In the data rows, zero lies at 4.5, halfway between 4 and 5.
One hidden rule gives every row of this table a label. Here are some rows, each with its label.
[4 9 9 3 5 1 4 4 6 4 5 6 5 7 4 7 3 5 4 9 3 2 6 5 6 5 6 3 7 4 5 7 5 2 6 8 4
 7 8 2 9 6 3 6 0 9 0 2] C
[2 6 4 3 3 4 8 1 2 4 3 8 7 3 3 5 0 4 6 6 9 5 4 3 0 0 7 5 2 6 4 1 3 6 7 9 3
 9 6 6 6 6 2 9 3 3 0 3] F
[3 0 0 5 2 5 5 4 1 6 3 4 4 0 3 2 6 3 5 2 7 7 3 0 0 1 4 6 0 6 3 1 3 8 4 2 4
 3 5 7 3 6 5 6 6 1 9 6] D
[5 0 1 5 4 8 1 7 6 6 6 2 3 2 6 3 9 4 3 0 3 7 1 3 4 5 2 6 3 5 3 6 5 5 2 0 5
 2 0 7 4 4 6 3 8 2 9 5] B
[5 5 5 5 4 6 4 5 4 5 5 5 5 3 5 4 4 4 5 1 5 7 4 3 1 3 5 5 5 5 4 4 5 4 4 2 6
 5 5 5 4 5 4 5 7 3 5 5] A
[6 7 8 4 5 6 4 2 4 4 4 4 5 5 5 5 3 6 5 6 7 4 6 5 7 5 6 4 8 5 5 2 4 1 4 8 4
 7 6 2 9 4 4 4 3 8 1 3] C
[4 6 3 4 4 6 6 3 3 5 4 6 4 3 4 6 3 5 6 7 6 6 5 4 3 3 4 4 5 4 4 4 4 6 6 6 5
 7 5 6 6 5 5 7 5 5 6 4] F
[4 3 5 5 4 5 5 4 3 5 3 6 6 3 4 3 4 3 6 4 7 8 2 1 0 3 4 6 2 5 4 5 4 6 5 3 3
 4 2 7 3 6 6 3 8 0 8 6] F
[4 0 1 5 3 9 3 4 6 5 4 3 3 2 5 3 6 4 3 0 4 7 3 4 2 4 3 6 3 4 3 2 5 7 3 0 5
 4 1 7 1 4 6 2 9 0 9 6] D
[4 4 2 4 4 3 6 2 1 4 3 6 7 2 4 6 1 4 6 8 6 5 4 4 1 4 6 4 4 4 5 3 3 9 5 7 3
 8 7 5 4 5 4 9 2 6 2 4] F
[4 3 5 4 4 2 6 3 5 4 3 5 6 7 3 4 3 5 6 4 5 3 5 5 5 5 5 4 7 6 6 4 5 5 5 8 4
 8 9 5 5 4 3 6 3 7 2 4] F
[3 7 8 3 5 5 6 3 3 3 4 7 6 4 4 6 2 5 7 9 6 4 5 5 4 4 5 4 4 5 6 1 4 6 6 8 4
 8 8 3 4 5 3 5 1 6 0 4] F
[5 4 1 4 4 6 7 5 5 5 4 6 5 2 4 3 5 4 5 3 5 6 4 3 3 5 4 5 0 5 4 3 3 7 5 3 5
 6 5 6 2 5 5 4 6 0 7 6] C
[6 0 2 5 5 7 2 6 7 6 6 2 3 0 6 4 7 4 2 1 4 6 4 3 6 6 3 6 7 4 4 8 4 5 2 0 6
 1 1 4 3 4 5 0 9 2 6 5] B
[4 9 9 4 6 0 5 4 4 3 5 4 5 8 5 6 2 6 4 9 4 3 7 8 9 8 6 3 9 4 7 6 6 0 6 8 4
 6 9 1 9 4 3 6 0 9 0 3] C
[5 4 1 6 4 7 2 6 5 5 5 2 4 1 5 2 3 4 5 3 4 5 3 4 4 4 4 6 3 4 4 6 3 6 2 5 5
 6 2 7 2 4 5 3 8 1 9 8] A
[5 0 5 5 4 5 3 6 5 5 5 1 4 6 6 3 8 4 4 1 3 4 4 4 7 4 3 4 4 5 4 9 4 3 4 0 6
 4 1 4 4 3 4 4 6 6 9 5] A
[5 3 9 3 6 0 3 5 7 4 5 3 4 9 5 5 7 6 2 3 3 3 5 6 9 8 4 3 8 3 7 8 6 0 4 5 7
 4 6 0 5 3 5 2 0 8 5 3] B
[5 3 3 5 5 6 5 6 4 5 5 4 5 5 5 2 8 3 4 6 5 5 4 4 6 6 4 5 3 5 4 4 4 4 4 3 4
 4 5 5 2 5 5 4 7 1 9 6] C
[5 4 6 4 5 4 2 5 6 4 5 5 4 8 5 5 4 5 4 3 4 3 5 7 9 6 4 4 5 3 6 5 7 1 3 3 6
 2 7 3 4 4 4 3 5 6 4 5] C
[5 7 5 4 5 3 5 4 5 5 4 6 5 5 3 6 5 4 4 1 5 2 5 4 6 4 5 4 4 4 5 4 4 6 4 4 3
 5 8 5 5 4 5 4 4 3 3 6] D
[5 5 3 5 5 3 4 5 6 5 5 5 4 2 5 5 5 4 4 4 4 4 5 4 5 4 3 4 4 5 5 3 4 4 5 2 5
 4 3 4 3 5 5 4 8 3 7 5] A
[2 7 2 5 3 4 7 2 0 4 3 9 6 1 3 5 1 3 6 9 8 6 5 3 0 3 7 5 5 6 4 0 2 9 6 8 4
 9 6 5 6 5 3 8 2 5 2 4] F
[5 8 9 3 6 2 4 3 6 4 5 5 5 9 4 5 4 5 4 7 2 3 8 8 5 7 5 1 9 4 7 8 6 2 6 5 5
 6 7 1 9 5 4 5 0 9 0 2] C
[4 3 5 6 4 7 2 5 5 5 4 3 4 3 5 3 6 4 3 0 2 5 3 4 5 5 3 5 7 5 4 2 5 6 2 2 5
 0 2 6 3 4 5 4 6 3 8 6] B
[6 5 6 4 6 1 5 4 5 4 5 4 4 7 4 6 6 6 5 2 3 4 6 7 6 6 5 4 9 4 6 4 6 0 4 8 6
 2 4 2 7 4 4 5 5 6 2 2] C
[7 3 9 4 6 1 2 8 8 4 7 0 2 9 6 6 9 7 2 1 0 0 8 9 9 9 3 3 9 1 7 9 9 0 3 5 6
 2 3 0 8 3 5 0 4 8 7 2] B
[6 3 7 4 6 5 2 7 7 6 6 1 2 9 6 3 7 6 2 2 3 2 5 6 9 9 4 4 8 3 5 9 7 0 4 2 6
 1 4 0 7 4 5 0 1 8 8 4] B
[4 6 9 4 7 3 3 3 6 4 6 2 4 7 5 7 4 5 3 3 3 1 5 8 7 5 4 4 9 4 5 9 6 0 5 7 6
 1 5 1 7 4 4 3 2 9 0 3] B
[5 2 2 4 3 7 6 3 5 5 4 5 4 1 4 2 5 3 4 7 5 5 4 4 3 3 5 5 1 5 3 2 3 8 4 0 4
 5 2 7 4 5 5 5 5 2 7 6] D
[5 4 8 5 5 3 2 7 9 4 6 2 4 9 5 6 9 6 3 2 2 4 5 8 7 9 4 5 9 3 5 8 7 3 5 3 7
 4 5 2 6 4 4 2 6 9 4 4] B
[6 7 9 3 6 0 4 5 5 4 6 2 3 7 6 8 6 8 5 8 3 2 8 8 9 9 5 2 9 3 6 4 6 1 5 5 6
 5 7 0 9 4 4 4 2 9 3 3] E
[4 0 1 5 4 9 5 4 3 5 4 5 5 1 5 3 5 3 5 5 6 7 2 2 0 0 5 5 0 5 3 0 3 7 5 5 4
 7 3 5 1 5 5 7 5 0 5 6] D
[5 3 2 5 6 5 3 5 6 5 5 1 3 6 6 3 8 6 4 2 4 5 4 4 5 4 3 5 9 3 4 7 5 1 4 0 5
 4 4 6 4 4 6 5 7 3 7 6] A
[4 3 0 5 4 6 4 5 6 5 4 5 5 0 5 3 5 4 3 3 6 5 2 3 3 5 4 6 0 6 3 3 4 9 5 3 4
 4 0 3 1 4 6 3 7 2 8 6] B
[5 5 3 4 4 5 4 5 5 4 4 6 4 4 4 5 5 5 4 6 4 5 5 4 3 3 5 4 1 5 4 6 5 3 5 5 5
 3 4 5 4 4 5 5 6 6 2 5] D
[3 3 0 5 3 9 6 2 1 5 3 8 6 0 3 2 3 3 7 6 8 6 4 2 2 0 7 5 0 6 3 0 3 8 4 4 3
 6 3 8 4 5 6 9 5 0 4 5] F
[4 6 6 4 6 3 4 5 4 3 6 3 5 9 4 7 6 5 4 6 3 3 5 5 9 6 4 3 7 3 6 4 7 1 5 4 5
 7 6 5 9 5 4 4 2 5 0 2] E
[5 6 5 5 4 4 3 5 3 5 5 2 4 8 4 4 6 6 3 2 3 3 5 5 8 7 4 4 2 4 5 6 3 3 4 1 6
 4 4 6 3 5 4 3 6 5 2 3] B
[4 4 3 5 3 5 3 4 1 4 4 7 5 4 4 6 4 4 5 5 6 5 4 5 2 2 7 3 1 4 3 3 3 8 5 8 4
 8 8 6 5 6 4 5 3 0 5 6] D
[6 5 5 5 6 3 3 5 5 4 5 1 4 6 5 5 5 4 3 6 4 5 5 5 3 7 3 3 5 5 4 5 6 3 4 3 5
 4 3 4 3 4 4 2 5 2 4 4] B
[6 9 9 3 8 0 4 5 6 4 5 6 4 9 4 8 5 8 3 6 2 0 7 9 9 9 5 1 9 2 8 9 8 0 5 6 6
 5 7 0 9 3 3 4 0 9 0 3] B
[4 5 0 5 3 8 7 4 3 5 4 6 4 4 4 2 4 4 6 4 6 7 4 2 0 4 5 5 1 6 3 0 2 8 4 8 3
 1 2 8 1 5 5 5 7 2 7 5] F
[5 9 9 3 7 0 6 4 6 4 6 4 3 9 5 6 6 6 3 7 1 2 8 9 9 9 6 2 9 2 7 9 8 0 5 9 6
 6 8 0 9 4 2 3 0 9 0 1] B
[4 8 5 5 3 4 5 3 3 4 3 6 4 3 4 5 5 5 5 9 6 5 4 6 6 3 4 5 4 6 5 5 3 7 5 3 4
 5 3 5 3 5 4 6 4 4 1 4] D
[6 6 8 5 5 3 3 6 7 4 6 2 4 5 5 5 5 5 4 3 3 3 5 7 7 6 4 4 5 3 6 4 5 2 5 4 5
 2 3 3 6 5 4 4 6 6 8 5] E
[4 3 4 5 4 6 5 3 3 5 3 5 5 0 3 1 5 4 6 3 5 6 2 3 0 3 6 5 1 6 3 1 3 9 3 4 4
 4 0 7 1 5 5 6 5 0 4 6] F
[4 7 4 5 4 5 5 3 2 5 4 8 5 1 4 4 3 4 4 6 6 6 4 2 0 2 5 6 3 6 4 2 3 7 5 3 3
 7 6 6 3 5 4 7 5 2 4 6] D
[2 9 2 4 3 8 7 2 1 3 3 9 5 0 4 3 3 4 6 7 8 5 5 5 0 0 6 5 4 7 4 1 4 9 6 8 2
 9 6 5 3 6 5 7 2 5 2 4] F
[3 0 1 5 3 8 5 4 2 5 3 4 5 0 4 1 4 3 6 4 7 6 2 2 0 1 3 6 1 6 3 1 2 7 4 2 5
 3 1 7 2 5 5 4 8 3 7 6] F
[2 9 3 5 3 4 8 2 2 4 3 7 6 0 2 4 1 3 7 9 6 4 5 3 2 0 7 4 0 6 3 0 1 9 6 7 2
 9 7 6 5 7 4 7 1 2 1 5] F
[3 2 2 5 4 6 5 3 4 5 3 6 5 4 5 5 3 3 6 4 5 8 4 3 2 1 5 4 1 5 4 1 2 8 5 4 4
 6 3 8 4 6 6 5 8 6 8 6] F
[6 2 7 5 6 3 2 5 6 5 5 3 4 8 5 5 5 5 3 2 3 5 4 4 5 5 4 4 6 5 5 9 6 0 4 2 6
 2 3 2 6 4 4 2 3 5 5 5] B
[3 8 4 3 3 3 8 0 2 4 2 9 6 1 2 5 2 3 7 9 8 5 5 5 0 0 7 3 3 6 5 0 2 9 7 9 2
 9 8 7 6 6 3 9 1 3 0 3] F
[5 6 7 5 5 4 4 6 5 4 5 2 3 7 5 6 5 5 4 2 3 2 6 4 8 5 3 4 8 4 5 6 8 2 4 3 7
 4 4 2 7 4 4 3 4 7 2 3] C
[4 2 0 5 5 9 6 6 5 5 6 3 4 4 4 3 5 4 4 1 4 6 4 3 5 3 4 5 1 5 3 4 4 2 5 0 5
 1 1 8 2 4 5 4 6 1 5 6] A
[5 9 8 3 6 0 5 5 5 3 5 5 5 9 5 6 3 6 4 5 4 3 6 7 7 4 5 3 4 3 6 5 5 2 5 7 5
 8 6 0 6 5 3 6 1 9 0 3] A
Here are more rows. What is the label of each one?
[4 3 5 5 2 5 7 1 2 5 4 8 6 0 4 3 2 4 5 7 6 6 3 1 0 1 6 6 0 6 4 1 2 8 6 4 4
 6 8 8 2 6 5 6 7 0 7 5] >> D
[3 4 0 5 2 9 7 1 1 5 3 5 7 0 3 4 2 3 6 8 8 7 2 2 0 0 5 5 0 7 2 0 2 9 5 6 2
 9 5 9 2 6 5 9 7 0 6 5] >> F
[5 3 5 5 5 3 4 5 5 4 5 3 4 7 5 5 5 5 3 2 4 4 6 4 8 6 3 5 5 4 4 8 6 4 4 4 5
 4 2 4 4 4 5 2 4 5 3 6] >> B
[5 7 2 5 5 3 6 4 4 4 5 6 5 2 4 5 7 4 5 4 3 5 6 4 5 3 4 4 2 5 4 6 5 3 5 9 5
 7 4 3 5 4 4 5 2 9 7 3] >> A
[5 5 4 4 4 5 5 5 3 4 4 4 4 3 5 5 2 4 4 6 4 3 5 3 6 3 4 4 5 4 5 4 4 3 5 9 5
 5 3 7 2 4 4 5 6 4 6 4] >> D
[5 2 5 4 6 5 4 7 5 5 5 4 4 4 6 5 8 5 4 1 4 4 5 4 6 7 4 4 5 3 5 7 6 6 4 3 5
 2 5 4 5 4 4 4 4 6 6 5] >> C
[7 2 6 4 5 3 4 7 6 5 6 3 3 8 6 6 9 5 3 1 2 2 4 7 9 7 3 5 9 3 5 8 7 0 2 2 6
 3 2 2 5 4 5 1 5 7 5 6] >> B
[4 9 6 3 4 3 7 1 2 3 3 9 6 5 2 7 0 5 7 9 5 5 6 5 5 2 8 3 5 6 6 2 4 3 6 9 3
 9 9 4 7 5 2 8 2 6 0 3] >> F
[4 5 5 4 4 5 4 4 5 4 4 7 5 3 4 5 3 4 5 7 4 5 5 5 6 3 5 5 4 5 5 4 5 3 6 7 5
 7 8 3 7 5 4 5 1 7 1 3] >> D
[4 6 6 4 4 1 6 3 4 3 4 4 6 6 4 6 4 5 5 6 5 4 6 5 7 7 6 4 2 4 5 3 6 7 6 9 4
 5 7 3 8 5 4 6 0 9 0 3] >> C
[5 5 4 4 5 4 4 4 4 4 5 5 5 7 4 4 5 5 4 4 4 4 4 5 4 4 4 5 4 4 4 4 5 6 5 7 5
 4 5 2 4 4 4 4 5 6 5 3] >> A
[6 1 0 6 4 7 1 6 8 5 5 1 2 5 6 2 9 4 3 0 5 6 3 5 4 6 3 6 3 5 3 6 4 4 3 0 5
 0 0 5 1 3 7 2 7 1 9 6] >> B
[3 7 3 4 3 7 5 6 3 5 4 5 5 1 4 4 4 4 4 6 6 6 3 3 3 1 4 5 0 6 3 0 4 9 4 5 5
 3 3 7 4 5 5 5 7 1 5 5] >> D
[5 3 0 5 4 5 5 4 6 5 5 2 4 0 4 5 4 4 4 6 5 6 1 5 1 2 5 5 0 5 3 3 3 6 3 2 4
 4 2 5 3 5 5 5 9 0 9 6] >> A
[5 5 2 5 4 3 3 4 6 5 4 4 5 8 5 3 6 5 3 7 3 5 6 4 0 1 4 7 2 4 4 7 4 7 5 3 3
 2 3 5 2 5 5 4 6 3 4 6] >> D
[4 3 5 5 4 3 4 6 6 5 5 5 4 4 4 4 8 3 5 5 6 5 3 4 6 3 3 5 4 4 4 4 4 4 3 5 4
 3 5 4 3 4 6 5 4 2 6 5] >> A
[5 5 7 4 5 2 3 5 4 4 4 6 6 4 3 6 5 5 5 7 5 4 5 6 4 3 5 4 4 5 5 5 3 5 5 6 5
 5 5 5 6 4 4 4 3 3 5 4] >> D
[4 1 5 5 3 8 5 5 4 5 4 4 4 1 5 2 5 3 4 4 7 6 3 0 1 3 3 5 0 6 4 2 3 8 4 5 4
 7 2 7 5 4 5 5 8 0 7 5] >> D
[4 4 4 5 5 4 5 4 4 5 5 5 5 8 5 5 5 4 5 2 5 4 4 5 4 3 3 4 4 5 4 4 4 5 5 5 4
 7 4 6 3 4 5 4 3 6 4 3] >> A
[3 7 7 4 5 2 7 4 3 3 4 5 4 5 3 7 2 4 5 7 5 5 7 6 6 3 8 4 4 5 6 3 5 5 5 7 3
 6 5 1 7 5 4 6 5 9 0 2] >> D
[6 1 6 5 6 2 2 7 8 4 5 1 3 9 7 5 7 4 2 0 2 2 6 5 9 7 4 4 9 4 5 9 6 2 5 2 6
 2 4 3 6 5 5 4 5 6 5 5] >> B
[5 3 8 4 5 6 4 5 4 5 5 4 4 6 3 5 2 4 4 6 5 6 5 6 7 4 4 5 5 5 5 3 5 7 5 3 3
 6 6 5 4 4 4 4 7 9 9 5] >> A
[4 1 0 6 4 9 3 6 5 6 5 3 4 1 5 1 7 2 5 1 6 6 2 2 0 4 2 6 0 5 2 4 3 8 4 2 4
 1 2 7 0 4 6 2 7 0 8 7] >> A
[3 6 9 3 6 0 6 5 3 4 5 6 4 9 4 4 0 4 4 9 3 3 6 8 3 8 7 3 4 4 6 4 4 1 6 9 4
 8 9 2 9 4 4 7 5 9 0 3] >> C
[5 1 1 5 4 7 2 5 5 5 5 5 4 0 4 2 7 4 4 2 5 7 2 3 2 6 2 5 1 5 3 6 4 7 4 1 5
 3 0 6 0 4 5 6 8 0 7 7] >> C
[5 0 0 6 3 9 3 6 3 7 4 3 4 0 5 1 6 3 5 0 5 8 1 0 0 0 2 8 0 6 2 1 3 9 2 0 3
 2 0 7 0 5 6 3 9 0 9 8] >> D
[5 3 5 5 5 4 6 4 6 5 5 4 5 7 5 5 5 5 4 3 3 3 5 5 4 4 4 4 4 5 6 6 6 3 5 2 5
 4 5 4 4 4 5 4 5 4 7 5] >> A
[5 3 3 5 5 6 3 7 5 5 5 2 5 9 6 4 5 6 4 4 2 3 5 6 6 6 2 4 6 3 5 6 6 2 3 5 7
 4 3 1 5 5 5 4 6 8 5 4] >> C
The hidden rule looks at only part of the columns. Which column or columns, counting from 0, in order?
10 18 25
